A single turn carries every row of the set below to another of its rows. Some are shown first; where does it send the rows asked next?
dafi:  -22   62  -61  103  168  424   39  -74  115  172   -7  -70  -65  -47 -210   18 -441  257 -101 -320  -77   -2  -28 -221   13 -164  101 -177 -224 -129   32   45  -67  116  -76  -14   87   52  107  130  -82 -103  101  100  -64   92  239  -96
tav: -127  100  -49  105  126  363 -121   -9  -22   30  187  254   -1  -76   -9  142  -54  -49   -4 -258  133  -48  219   46   44  -24  -65 -115 -113   11   37  248  -83  341  -86  -90 -134   81  -48  -10 -269  143 -107   53  179 -225  -16 -112
revov:  -68  109   23 -116   73   72  103   44  -72  336    2   18  -36   47 -213   28   -9  -74  115 -242 -123  -48   -9 -167  153 -231 -131  -84 -126   19 -124 -147 -104  -55  -89  -35   42    7    4 -105 -313   99   14  -39   17  -37  280 -201
Bugu: -195 -234 -190  -63  109  168   56  -41   66  135  -67 -157   34  290  132  350 -442  110 -210 -120 -192   -1  139 -286  373 -210   51 -156   19 -110   70   -4   -9  -43 -270  -52   20   -7  -39 -216 -280  142 -189    1  158  -92 -181 -210
vov: -109   21  -85  238   10  237  -98   67  115  -49  -48  -64   -2   71 -200  226 -259 -190  -86 -311 -178 -342 -190 -141  128  192  -63 -272  -38    9 -130 -122   97  203  -85 -107   94  -54  115   -3 -245   65  -33  -88  -63  186   88   41
punu: -197   24 -180   -8   36  280  -20 -329  241  -52   -5 -208  191   19   68  152 -238  137 -271 -177    8 -150  -25 -137  154    6  -59   41   61    2   97  327  -84  155 -272   -2  -35  -99  124  -18 -308  -51 -100  196   51  118 -123   64
radip:  -44  -31   41  136  -93  281  247 -208   15  234  -80 -119    1  194 -132  273 -107 -122  254  -13   30  -98 -124  -90  115 -190  139 -172  -67   34  127  -20 -111  140  -36  -31  193  -67   11  -34 -180  -58  -79 -158   80   43  -64   19
mano:  -84  -35  -48  -44  318  155  124   50  -37  144  -32 -353  182  109  -94    3  -68  195  -92   32 -330   84  206 -257  370  -25 -134 -109   31  -99  275   27  -20   69 -150  129  217   42  158  -73 -242   29 -128  128  113   50  -48 -178
kufik:   68 -275  121 -164  213  385   30  -34  -38 -162  201 -161  165 -183  -84   76   18  -14  -41 -253  -44  -67 -131   -9  163   -5  -94 -189  -77   66  188  169  120  171  166   51   16  -12  -76  144 -167   69  -65  -53  244  -56   46   43
fosur:  -65 -191  -21  -24  -12  119  217 -122  -20  117   95 -101  -51  161  161   63 -124  196 -262 -490 -188  -72 -154 -281  202   48  103 -100 -272  -21  110   63  -21  -59  -36 -142   53   22  -97  134 -115 -118   52  218  253   71  -50  -14
nug: -122 -207  -36  223  152  168 -240  -61  -53  -27  104   84   24  -62  263  173 -286  -77 -275 -260 -260 -196  220 -217   90 -103 -294  -99  -86   73   56  -30 -306   41 -166 -261  256  -99  -67   23 -386  -36   -3   -6  212   44  131  -15
dumed: -279 -237   34   90  203  243  -42  121 -217   60  281   28  128   75  -44  316 -184 -110 -289 -173    4  107   54 -243   22  -70  -28   70 -115  -65  -38 -251  -86  -18 -261  -10   75  236   70  107 -227  -36 -179  294  164   38  -26 -163
disir: -187 -114  -67  169   -2  193  247   54   43   50 -157 -166   -4   85  -11  -92 -195  -23  202 -167 -306  -76  -32 -342  203  -82  -53 -110   79   40  -21  113 -162   12  -27    3 -149 -161  271   52 -171  -55 -220  144  186    1 -147 -164
Dasol:  -85 -189  -17  -96  -29  130   27  -79  204  -79   41   37   69 -162   20   86  136   32   19  -23 -202 -226  -45 -236   60  -82 -103 -170   17  315  191  -11 -147   36 -173   32  273   10   64 -142 -275  144 -265 -160  159 -192   27 -215
Dek:   93  -55   -8  292  -37  161 -167   92  104 -102 -116 -267   23   -5   46  -74 -198  -12  -58 -228   76    8  167  -37  177 -282  115 -181 -161  -60 -127 -224   68  -73 -264 -244  119    0   96  -50 -202  124 -137  146  200  -26 -119 -152
rab:  -19   71  -45   84  162  185  223  -52    5  171  342  128   -2  240   57   24 -278   28 -168 -301   45  -75 -155 -244  -30  -89  -80 -110  -75   42  223  209  -38  193  -49 -247  158  134 -129  118 -201   31 -174   27  139 -122 -160 -155
fogu: -134 -163 -105   33  -38  215  122 -141  -25  -29   50 -118  386 -153   78  234  -25   13  -20    2   63  -44  110  -73  167 -371  -18  -77  -44  -48  139 -134    3   89 -254 -164  187   83   71    4 -195  -85 -330  130  174 -315 -133 -148
duno: -166 -142 -166  156 -129  311 -214   23    9   29  247    5  244    3   -8  176  -44 -129  -90 -225  -60 -211 -148 -259  140 -155 -134   31 -115   14  -63 -188   53 -100 -138 -214 -119   76  -44  146  -99  161 -198  256  292   66   21 -178
Lete:  -14  -83  -15  -73  194  280  138 -286    9  -99   47  -57  210   38  -94  268 -140  -18 -202 -208 -251 -337  171 -191  195  161 -135  -41  -51   23  -19   26  -92   83  -48   33  335   50 -157   38 -174 -161   19  -48  140   79  337  -13
Vopo: -166 -342  -60  165  -22  176  -25  -73 -136  -47  323  -88  -67 -143  149  341 -351    0 -284  -98 -162   59   66 -351   70  -77  107 -135  -31  -77   39    0 -102  199 -178  -95  156  142   10  178 -404   11 -139   61  300   54  276  -61
Dezur: -261   68  -21   81  246  543 -118  124  215   81    2 -259  175   61  -48  164 -260 -187 -156 -239  -35 -197  -83 -117  335 -225  -63  -87  -23    4   10   45    4   76 -121 -173   31   47  235  241   56  -19 -167   22  215    4   20 -124
Tiga:   62   10   14   72  -52  281  274  183  102   59  255 -192   45  -90  -26  156 -285  133   52  -68  -71   -4  -16 -168  300  -68  -31   46    2  -27 -158  181  -76  -79 -199 -143  -37  160   89 -142 -231  -27 -231  112    5  192  -76 -117
Rop: -364   -2  -83  -11    6  396 -294  -90   95 -106  -52 -130  141 -233  -87  127  -99   63 -137 -308  -21  -50   52  -31  148 -100    9 -223 -107 -190  181  -66 -101  140  -21  -19   62  258   35 -131 -446  -25 -111    7  210 -174  133 -120
mibip:  152 -113  159   36  190  320   45   41  169  -74  -64   64  181  187   -4   47 -243   -1  -63  -10   12 -166  154  -85  220 -212   11 -142   18  310  -64 -106 -158  187   38   -1  179   89   41 -265 -172  -38  -28  -67   64 -156   16 -147
bik:   81 -564  -30   90  206  150 -116  -15  -45  -13 -210 -281   53  -80   48   53 -113  -17   89 -262   81  117  142 -244  187 -104   17 -100  -94   16   13  220  -47   45 -158   23  270   30  -48   -5 -307   16  -53  -81   85 -123  -26 -103
Getuv: -270  -52  -47 -162  292  167 -145  -71   25 -157 -103 -249   -8  178   54  -31 -328 -190 -175 -298  132  -91   51 -336  148   29 -117 -270 -191  -65  175  -12  100  194  -50   45   31  -49 -155  -33 -325   17 -172   89   91 -169  -63 -194
Zup:   42   52  -68  189    1   41  -30  -97   65  133   60 -155  -53  114  204  202  -64   48 -223 -326 -257 -220   89  -95  327 -145   34 -131    3  -34  110 -118   49 -156 -231  -74  140  118   94 -227 -296  -15   12 -181  287  277  -24  -97
Vek:  -70 -242  -41   53  357  137   40  -25   80 -227    9   22   55    6 -140  -34 -348   50 -221   -8 -247  -66 -102 -419   30 -115  -57  -42  -56  -58  -76   20   75  194  -98   31  188  -41 -153  241 -341  -42 -158  130  330 -208  153  -40
pafeb:    9  -43  -59  282   56  227 -247    0   55   60  236 -104  173  -46   44  166 -104 -132   -2 -256   15 -198  -93 -186  118   72 -245 -104 -335  -56  183 -198  -92    0 -315 -222  233  -78 -103   75 -308    2  -70  -63  150  105  155 -199
kufo: -163   -8 -161 -199  110  205  151   -8  157  -64  106  156  -13   43 -156   84 -190  -66 -130 -145 -383 -226  -18  -81 -171   15   24 -142 -123   95   97  -90  -67   74  -36   34   15  171   91   44 -205   44  139 -164  172   12 -175  -87
Punez: -237  -90 -203  -13  244  297   48  -12   -7   20  -23 -147  -64  -55   49  300  -78 -105 -107   49 -142   39   29 -198  103  -98  -78   89 -159  -94   35   11  199  351 -281   60   91    3 -109  206  -48  -15  -73  125  289   64 -230  -57
Ziga:  166  -27  102  149  180   80   70  146 -219    8  208   85  118  -12   29   33 -184  123  -56 -259 -299 -115   51 -350  255  -98   38 -177   77  102  136  204 -161  -74  -72  -79  195  115   41  -37 -289 -152 -323  -36  165  183  168 -126
Gutu:   85 -264 -158   26   52    3  -54   75   97  -79  -55 -205   -2    1  -29 -117  -83   64 -109   82 -107 -106  110 -191  302  -32   42 -112   66  -99   43   12   97  252  -72  108  -60  208 -118 -246 -322   81   45  -91  187  -27  151   29
Sodu:  -98 -188 -134 -101   19  179 -133  -17  113 -153  -97 -255  196  -23   -7   61 -162  151 -276 -408 -256  101  -50  -45   54  148   15 -306 -197   52   37  -88  -79  -30 -129  -75  164   56  113  -36 -439 -144  -90  279  220  177  -75 -129
gal: -121 -102  -78    4   64 -171   54  -12 -400   13   79  128   55  -20  -23  209  -58  -60  130 -142 -148  -53  116 -401  116 -129  139 -119 -131  -50  -34    3  -98  247  -72  -32    0   22  -11    7 -329  -19 -170   54  114 -220    2 -149

Bugu goes to -> Tiga
Lete goes to -> Vek
Now these:
kufik goes to -> Getuv
tav goes to -> Rop
gal goes to -> fogu
dumed goes to -> duno
mibip goes to -> Gutu

